In the rows, 128 means zero.
Named moves (each a turn or a mirror), then the moves between two rows, first move first; the first pair answered:
Bak:
[138  79 122 203 135 128 129 177 180 131 135 177 151 157 113 149 149 114
 130 148 142 128 107  95  91 125] -> [162 149 127 181 155 119 128 140 169  90 109 186 140 169 137 146 129  98
 110 117 134  60 137 122 150 105]
[136 142  93 161 152 123 137 123 114  89 143 146 135 152 120 156 133 142
 120 131  98 102 154 120 149 113] -> [123 104  92 172 141 128 138 149 119 111 159 140 139 140 108 164 144 151
 134 148 101 138 138 105 115 124]
[126 168 138 120 114 130  92 102 109 134 103 116 148 126 128 133 106 152
 133 113 148 150 140 176 154 126] -> [113 131 138 129 105 140  92 125 116 156 114 111 156 124 114 136 115 155
 143 130 152 184 123 159 124 137]
[ 95 113 158 156 123 150 108 141 185 164 118 176 146 129 139 119 124 112
 198 104 140 156  99  90  98 135] -> [118 175 163 142 141 142 111 106 179 128  93 180 134 142 157 118 112  99
 182  73 133  94 123 115 151 118]
gime:
[167 118 121 153 126 133 112 125 179 128  84 119 127 151 135 157 144  89
 141 105 146 129 129 148 121 141] -> [164 121 130 138 122 134 109 119 179 136  79 113 122 143 143 146 141  90
 138 102 153 128 126 154 120 149]
[128 103 127 154 145 107 164 195 141 121 128 137 142 146 108 144 155 104
 149 170 126 133 119  99 112 152] -> [126 129 157 109 142 105 179 179 154 105 109 138 135 138 136 120 155  89
 125 158 146  92 110 103 118 147]
[124 166 175  96 107 133 107 107 166 158  84 117 115 111 140  97 116 115
 124  89 168 119  89 149 136 133] -> [121 127 130 153 109 137  82 141 143 186 117 105 134 116  94 136 119 149
 161 112 142 197 100 154 121 145]
[148 131 160 130 165  80  97 129 160  83 165 169 142 117 148 148 129 168
 125 129 128 107 144 130 131  94] -> [136 144 182  89 151  83  88 113 156 105 150 145 132  91 157 120 122 168
 115 118 148 111 134 142 129 112]
rufop:
[131 152 102 180 141 114  90 116  93 186 116  98 127 140 106 132 107 155
 161  96  95 199 112 144 169 148] -> [122 107  82 186 157 116 121 138  89 156 167 104 130 146 106 145 148 160
 154 134  72 202 107 108 138 141]
[148 103  79 168 132 115 104 124 158 149 125 136 115 108 147 177  91 164
 169 106 116 169 130 201 157 131] -> [144  90  71 167 145 110 117 131 146 134 153 127 114 106 141 184 109 172
 164 126 102 176 130 191 146 132]
[120  87  96 146 107 121  96 148 160 164 148 126 113 141 138 112 131 126
 160 135 158 162 113 117 103 144] -> [125 101 104 143 105 120  88 143 163 171 136 123 114 141 139 109 124 126
 165 122 166 160 114 129 108 146]
[121 120 148 119  97 129 122 133 158 142 110 143 129 119 135 112 123 115
 132 113 162 128 114 124 103 128] -> [115 137 138 106 102 127 112 120 125 151 119 115 122 106 127 103 111 129
 136 110 157 142 122 143 115 139]
dod:
[136 135 124 154 141 126 111 134 105 138 108 131 132 134 117 162 104 138
 143 127 116 136 135 143 138 117] -> [137 137 114 153 154 125 129 133  99 111 128 132 130 138 123 162 117 140
 130 136 105 125 140 134 139 111]
[133 142 152 149 101 109 122 115 127 135 124 101 123 115 132 116  97 125
 129 107 143 143 114 143 116 147] -> [143 141 143 178 106 108 121 124 132 129 127 124 132 138 123 135 101 124
 141 104 135 137 118 136 126 134]
[140 146 142 137 129 123 105 123 145 138  97 152 146 146 121 129  91 111
 136 126 131 121 127 152 160 129] -> [142 145 131 137 142 120 119 125 141 111 115 163 145 155 130 134 106 107
 126 135 113 103 131 142 161 119]
[149 150 147 155 113 156 114 127 141 177  84 151 161 154 134 161 129 133
 188 130 149 148 120 122 158  88] -> [149 147 131 161 137 148 145 128 134 126 115 168 157 169 141 177 159 125
 170 148 120 112 133 103 160  72]
Now pairs of rows:
(two moves a pair)
[142 168 119 155 121 126  98 125 122 142 101 129 138 136 117 146  95 139
 145 117 130 140 134 162 161 130] -> [128 115 102 179 124 126 117 155 129 137 141 138 147 140 103 157 127 144
 148 155 116 164 126 127 123 130]
dod, Bak
[129 107  90 171 151 118 151 155  98  97 178 129 136 151 118 157 150 136
 146 166  72 134 162 127 125 130] -> [130 169 143  94 148 115 162 105 111  74 133 124 114 131 167 113 137 112
 111 133  97  62 154 142 153 121]
Bak, gime
[126 141 125 102 123 111 114 123 108 117 121 151 142 103 132 155 108 126
 143 119 148 139 119 131 158 140] -> [128 130 116 106 136 110 127 130 103 100 139 151 143 103 131 163 122 128
 137 135 131 136 125 116 150 133]
rufop, gime
[178 141 131 179 150 133  68 124 142 160  87 147 147 178 113 184  96 146
 155 106 123 112 164 159 192 118] -> [164 169 118 117 174 129  79  95  72 138 130  86 123 137 123 160 105 174
 122 117  96 121 189 174 198 133]
gime, rufop
[151 153 166 150 116 128 115 119 168 130  82 144 125 142 127 131  92 114
 140  99 155 106 122 136 154 126] -> [133 127 154 142 108 134 101 128 139 171 106  98 119 113 104 122  88 143
 150 113 147 175 120 140 133 159]
Bak, rufop
[108  87 131 141 145 113 143 162 114 135 124 132 158 137 169 150 130 123
 155 135 153 102 151 117 152 149] -> [112  92 138 139 138 117 132 158 115 153 112 128 159 134 163 144 122 129
 162 126 160 108 148 122 155 152]
rufop, Bak
[ 96 119 160  93 101 158 107 126 119 160 117 101 114  85 122  97 125 129
 114 131 137 145 102 118 119 155] -> [100  96 146 134  96 157  99 147 135 176 116 123 130 103 104 118 126 131
 132 137 139 165 100 106 112 154]
rufop, dod
[144 139 142 181 105 124  80 124 165 150  64 162 132 165 105 165  92 122
 161  97 150 119 125 147 165 117] -> [145 151  92 178 140 113  82 114  92 121 116 119 125 155  85 181 100 160
 151 116  99 141 169 160 182 125]
rufop, dod
[121  95 149 138 111 158 152 160 133 113 160 101 116 116 125 105 139 133
 136 178 148 148 121  96  87 153] -> [151 155 152 129 135 146 161 126 129  57 138 125 112 144 152 113 132 116
 118 153 138  68 147 110 141 125]
gime, Bak
[123 162 123 130 146 123 133 113  90 135 126 127 113 109 127 145 128 145
 111 115 123 119 147 150 148 127] -> [126 163 124 144 138 124 125 120  96 148 114 131 120 114 121 149 121 144
 125 107 129 127 149 149 150 127]
dod, dod
